One turn moves each row of this set onto another row. After a few examples, where does it send each row asked below?
Z326: [-2.94 -0.67  0.28  1.04 -0.05  0.96  0.32  2.52  1.86  1.44  0.19  2.03
  1.45  2.87  1.71 -1.52  0.04  0.14 -0.41 -1.71  0.32  1.03  0.87 -0.50
  3.17 -1.02  0.19 -2.51  0.94 -3.25 -0.29  0.16  0.03 -1.53 -0.02  2.55
 -0.16 -0.18 -2.78  2.79  1.45 -1.98  0.06  0.71 -1.80 -0.52  0.16  1.51]
Z594: [ 1.37  1.51  1.07 -1.80 -0.55  2.11  0.10 -1.10 -1.91  0.69  0.08 -0.87
 -1.15  0.80 -0.13 -2.87 -2.08  2.22 -0.66  1.33  1.37 -0.80  1.25  2.37
 -1.23  0.71  1.17  1.10 -0.39  4.41 -0.95  2.73  0.34 -0.56 -3.50  0.67
 -0.46  1.03  1.66 -2.11 -0.01 -2.98  0.81  2.74 -1.45 -0.27 -1.83 -0.07]
Z905: [ 1.65  0.60  1.14  1.32  0.91 -2.01 -1.25  1.15 -0.43 -1.25 -1.54 -0.23
  4.63  0.19 -0.69  0.01  0.08 -0.25  2.90  1.22 -0.10  1.04 -1.39 -1.89
 -2.58  3.17 -1.21  3.79 -2.81 -1.80 -1.27  2.14  0.87  0.31  0.15 -2.29
 -1.10 -1.78  1.93 -2.35 -0.05 -0.56 -0.33  1.06 -1.78  0.92 -0.13  3.01]
Z982: [ 0.11 -0.41  0.24  1.44 -0.24 -1.61  0.98  0.16 -0.45 -0.77 -0.32  0.72
 -3.65  1.58  2.23 -1.90 -0.87  1.70  3.73 -0.47  0.04 -0.03  0.88 -0.34
  1.13  0.05 -1.17  1.89 -1.48 -5.29 -0.05 -0.64  0.32  0.00 -1.23  2.76
 -0.10 -1.24 -2.19  2.56  0.23 -3.53 -0.92  1.85  0.01  0.22 -0.10  0.49]
Z430: [ 2.82  1.03  1.24 -1.25 -1.54  1.04 -0.36 -0.46  1.43  0.52  1.21  1.13
  2.64  2.03 -2.53  0.31 -3.61  4.99  0.43  0.73  2.00 -1.65  0.37  0.78
  0.20  0.58  1.63 -0.68 -0.17  2.41 -0.52  1.91 -1.20  0.13 -4.29  0.89
  2.98  0.35  1.07  0.97 -0.21 -2.01  0.95  0.02  0.21 -2.98  0.55 -0.03]
Z719: [-1.37  0.72 -1.73  2.76  0.00  0.53 -1.05 -0.13  2.36  2.93 -2.96  2.04
 -1.29  3.90 -0.31  1.53 -1.15  0.36 -1.80  1.25 -2.08 -0.82  2.04  0.18
  0.44 -1.48 -1.15  0.44 -1.37 -0.07  2.04 -0.51 -0.20  1.50 -1.72 -1.97
 -1.56 -2.67  0.22 -4.05 -1.14  2.80 -3.47  1.80  1.60 -0.56  0.49  1.13]
Z91: [-0.34  1.60 -0.98  2.35 -4.09 -2.25  0.22  1.88 -0.17  1.22  0.43 -0.61
  0.06  1.96  0.57  0.48 -0.83  1.66  1.43 -0.36 -3.12 -1.94  1.21  1.22
  3.00  0.13  0.55  1.95  0.40 -0.61 -0.15 -0.23  0.41  2.21 -0.40 -2.24
 -0.47 -2.34  2.84 -2.39 -0.73  2.33 -0.02  2.41  3.95  0.88 -2.76 -0.92]
Z658: [ 2.09  0.23 -0.55 -0.58 -0.92 -0.59 -1.42  1.85  0.93  1.75  0.56 -0.81
  5.95 -0.25 -0.68  1.64  0.40 -2.04  3.39  2.74  1.42  0.57 -1.77 -1.51
  0.91  0.81 -0.08 -0.24 -1.80 -0.40 -0.74  0.09  1.64  0.30 -0.72 -3.59
 -1.36 -1.61  0.26 -1.23 -1.78  0.17 -2.60  1.09 -1.30  0.67  1.44  2.57]
Z778: [-0.07 -0.69 -2.09  0.40  0.21 -1.74  0.08 -0.59  0.42 -0.28  0.28  1.76
  0.16  3.23 -4.71  0.92 -3.89  0.44  0.79  1.14 -1.68  1.28  2.61 -0.03
 -2.36  0.57 -4.59  0.16 -1.86  0.29  1.17 -2.11 -0.15  1.38 -2.48 -1.47
  1.36  0.93 -0.87  1.76 -1.29 -0.99 -0.35  2.54  0.64 -3.57  0.91 -3.68]
Z143: [ 2.25 -2.34 -1.13 -1.71 -0.19  2.99 -0.30 -0.20 -0.90 -1.52  0.55 -0.62
  0.53  2.60 -2.93 -0.45 -0.79 -0.54  0.13 -1.25 -3.42  1.84  2.97  2.44
 -2.06  1.13 -2.25 -0.78  0.35  0.85 -0.75 -1.58 -0.76  0.64  0.09 -1.88
  0.28  3.02 -0.16 -0.50 -1.65  0.10  0.87  0.57  0.55 -2.82 -1.71 -3.08]
Z481: [ 1.35  0.34  1.13  0.40 -0.19  0.18 -2.08  0.76 -1.09  0.58 -0.68 -0.26
  5.05  0.41 -2.20 -0.49 -1.56 -2.16  2.24  0.07 -0.15  0.33 -0.27 -0.25
  2.09  2.87  0.93  3.23 -4.06 -2.15  0.91  1.43  0.94 -0.58 -1.54  0.28
 -0.07 -2.51  0.29 -1.22 -0.91  1.75 -2.76  1.64 -4.05 -0.63  2.04  2.69]
Z921: [ 1.03 -1.03 -2.07  3.44  0.50 -0.25 -0.21  0.18  0.14  2.64 -1.74  0.05
 -1.39  2.04  3.01  1.74 -0.61  1.51  2.72  0.61 -0.70  1.60  0.92  0.31
  1.03 -0.51 -2.23 -1.67  0.63 -1.83 -2.80  0.81 -1.36 -0.11  0.67 -0.89
 -0.88  0.85 -2.20  2.80  0.36 -2.42 -1.32 -0.85 -1.27 -0.73 -2.62  2.66]
Z158: [ 0.46 -1.94 -0.41  2.77 -0.58  1.61 -0.93  2.12  0.21 -0.34 -1.37  0.74
  3.08  3.28 -1.16 -1.01 -0.55  1.70  0.12  0.04 -1.98 -0.27 -0.63  1.23
 -0.65 -1.80 -0.58  0.78  0.48 -2.60 -0.30 -1.89  0.43  1.33 -0.21  2.38
  2.37 -1.52  0.69 -3.69 -0.04  3.82 -1.68  2.92  4.17 -0.66 -1.63  0.95]
Z524: [-0.20  0.79 -1.02  1.77 -0.96  2.53 -1.06  1.20  0.51 -0.82 -0.41  0.47
  1.13  1.18 -1.74  1.94 -1.62  3.02  1.14  1.41  1.87 -0.15 -0.35  0.72
 -2.34 -0.41 -2.15 -1.85 -2.34  5.09 -0.64  4.13  1.02  0.10 -5.69  1.56
  0.13 -0.30  1.75  0.86  0.77 -3.21 -1.00  2.16  0.55  0.54 -0.14  0.83]
Z208: [-2.10  0.49 -1.99  0.60  0.03  0.92 -0.36  1.10 -1.42 -0.57  2.37 -0.01
  0.61  2.38 -1.90 -1.18 -1.67 -1.91 -0.78 -3.04 -1.69  0.61  1.00  1.00
  0.93  1.06 -4.74 -0.95 -2.04  2.46  1.61  0.28  2.58  0.95 -0.97 -1.48
 -1.90  2.06  1.46  1.40 -0.03 -1.67  0.31  2.05  2.91 -2.27  0.51 -2.92]

Z143 -> Z208
Z905 -> Z658
Now find these:
Z524 -> Z430
Z158 -> Z91
Z982 -> Z921

